Here are the same points, seen from different sides; a view may also be mirrored.
A view may leave some points out. In some views, one point has been moved. Which views, in the order they come, and which point in each? Write - if no view has one.
Scene 1:
panel a:
  zipig [-12  11   7   9   3  -5  33   6]
  Keki [11 21  6  3 -8 -5 22 13]
  mab [ 20  21   0  -5  11 -10  29   0]
  nov [ 22  23  17  12  16 -11   7 -10]
  Riti [  2  21  18 -13   3   0  19   7]
  Zum [  3   7  -2   6 -30  -2   9  -8]
  Posud [13 21 -3 -4 12 -6 14 -5]
  vubiz [-10  15   0   5 -13 -14  10 -16]
  Naro [-14  -5   1  -8   9 -11  20  -4]
panel b:
  Keki [ -8  66  24  29 -15   9  20 -14]
  zipig [ -5  63  16  27 -32  18   9 -32]
  pif [ 11  58  25  29 -26  33  22 -31]
  Riti [ -4  78  14  43 -25  21  23 -13]
  Naro [ 19  60  18  34 -41  29  12 -24]
  vubiz [ 11  69  35  36 -34  10  -6 -15]
  Tum [-12  49  17  22 -22  40  33 -11]
  nov [ -7  90  44  23 -24  34  17  -7]
  Posud [  2  71  29  31 -17  34  11  -4]
panel c:
  nov [ 22  35  18 -40 -38 -47 -13 -24]
  Tum [ -6  36  -6 -45 -41 -78   6 -22]
  Naro [ 25   2  15 -38 -46 -69  -1 -13]
  mab [  8  24  20 -33 -40 -76  -6 -28]
  Keki [  4  32   3 -21 -36 -75 -22 -24]
panel d:
  zipig [ 29 -20 -42   4 -17  15 -15  44]
  Keki [ 48 -18 -36   3 -36  16 -20  32]
  Naro [ 15 -13 -54  -3 -21  35 -23  38]
  nov [ 34 -38 -54   5 -61  17 -27  44]
  pif [ 23 -11 -54 -12 -25  16 -29  40]
  Zum [ 49 -22 -32  14 -29  49 -27  40]
  Riti [ 36 -20 -52   1 -38  21  -5  25]
panel e:
  Keki [ 46  12 -12 -48 -13  31   5  -2]
  Zum [ 43  -6  -2 -33 -20  50  -4 -18]
  Posud [ 59  15 -17 -35  -7  29 -18   4]
  Tum [ 32  34 -21 -29   2  18  -5   3]
  nov [ 62   8 -29 -42   8  46 -13  12]
  zipig [ 36   9 -16 -55   1  23 -10 -18]
  pif [ 41  32 -19 -51  -3  29 -22 -15]
  mab [ 60  18 -27 -38 -10  21  -7  -1]
  vubiz [ 51  -5  -6 -47 -12  43 -23 -18]
  Riti [ 59  19  -2 -47   5  26  -1  -6]
Views that do not fit: panel c
  out of place in panel c: Naro
Scene 2:
panel a:
  Gofup [ 11 -53   9  29  35]
  Sus [ 16 -42  19   5  10]
  kupev [ 14 -52  18  21  42]
  mufad [ 19 -60  14   8  14]
  ter [ 14 -29  17   5  22]
  Bav [  1 -49  27  22  20]
  Mizik [  7 -47  21  11  19]
  ziz [  8 -51  13  26  27]
panel b:
  ziz [-11 -21  22 -11  -4]
  zokar [ -9 -13  10 -12 -11]
  Bav [ -2 -18  34  -3  -9]
  bape [ -2 -11  18 -14 -10]
  kupev [-18 -15  28 -13 -22]
  Mizik [-11 -20  29   6  -8]
  Gofup [-14 -24  16 -17  -5]
  meke [-29  -5  32   2  -4]
  mufad [-24  -8  21   6 -11]
  ter [ -8 -33  19  18  -9]
panel c:
  mufad [ -5   4 -13  38   2]
  bape [ -7 -15  -3  17   3]
  Sus [-16  11  -6  35  12]
  meke [-18  15 -15  23  -3]
  Bav [-23  -6 -13  19   8]
  Mizik [-17   4 -14  26  11]
  kupev [  1  -9 -19  16  20]
  suve [-2 -7  0 33 22]
panel d:
  Gofup [-15 -13  15  -8   9]
  Bav [ 5 -3 12 -1 -5]
  Sus [ 21 -19  17 -11   3]
  ziz [ -7 -10  17  -7   4]
  meke [  5 -15  12 -29 -12]
  zokar [ -9 -25  12  -2   3]
  ter [ 21 -12  21  -7  18]
  suve [  7 -26   2  -1  14]
panel e:
  ziz [  0  44  14 -19 -25]
  Gofup [ -2  44  11 -26 -30]
  Sus [-15  38  28  -6  -8]
  meke [  3  22  33 -12 -22]
  bape [  4  54  23 -24 -22]
  Mizik [ -4  37  20 -10 -11]
  Bav [  6  45  17 -13  -9]
  zokar [ -4  52  25 -26 -27]
panel f:
  bape [52  8 -2 43 32]
  Bav [66 11 12 41 31]
  Mizik [60 16 19 33 35]
  kupev [47  8 10 28 17]
  mufad [43 17 22 38 43]
  zokar [43  9 -2 37 35]
  ter [63 18 17 14 40]
  suve [46 -2 10 23 40]
  meke [44 25 27 48 36]
  Sus [58 17 21 27 48]
Views that do not fit: panel b, panel c
  out of place in panel b: kupev
  out of place in panel c: meke
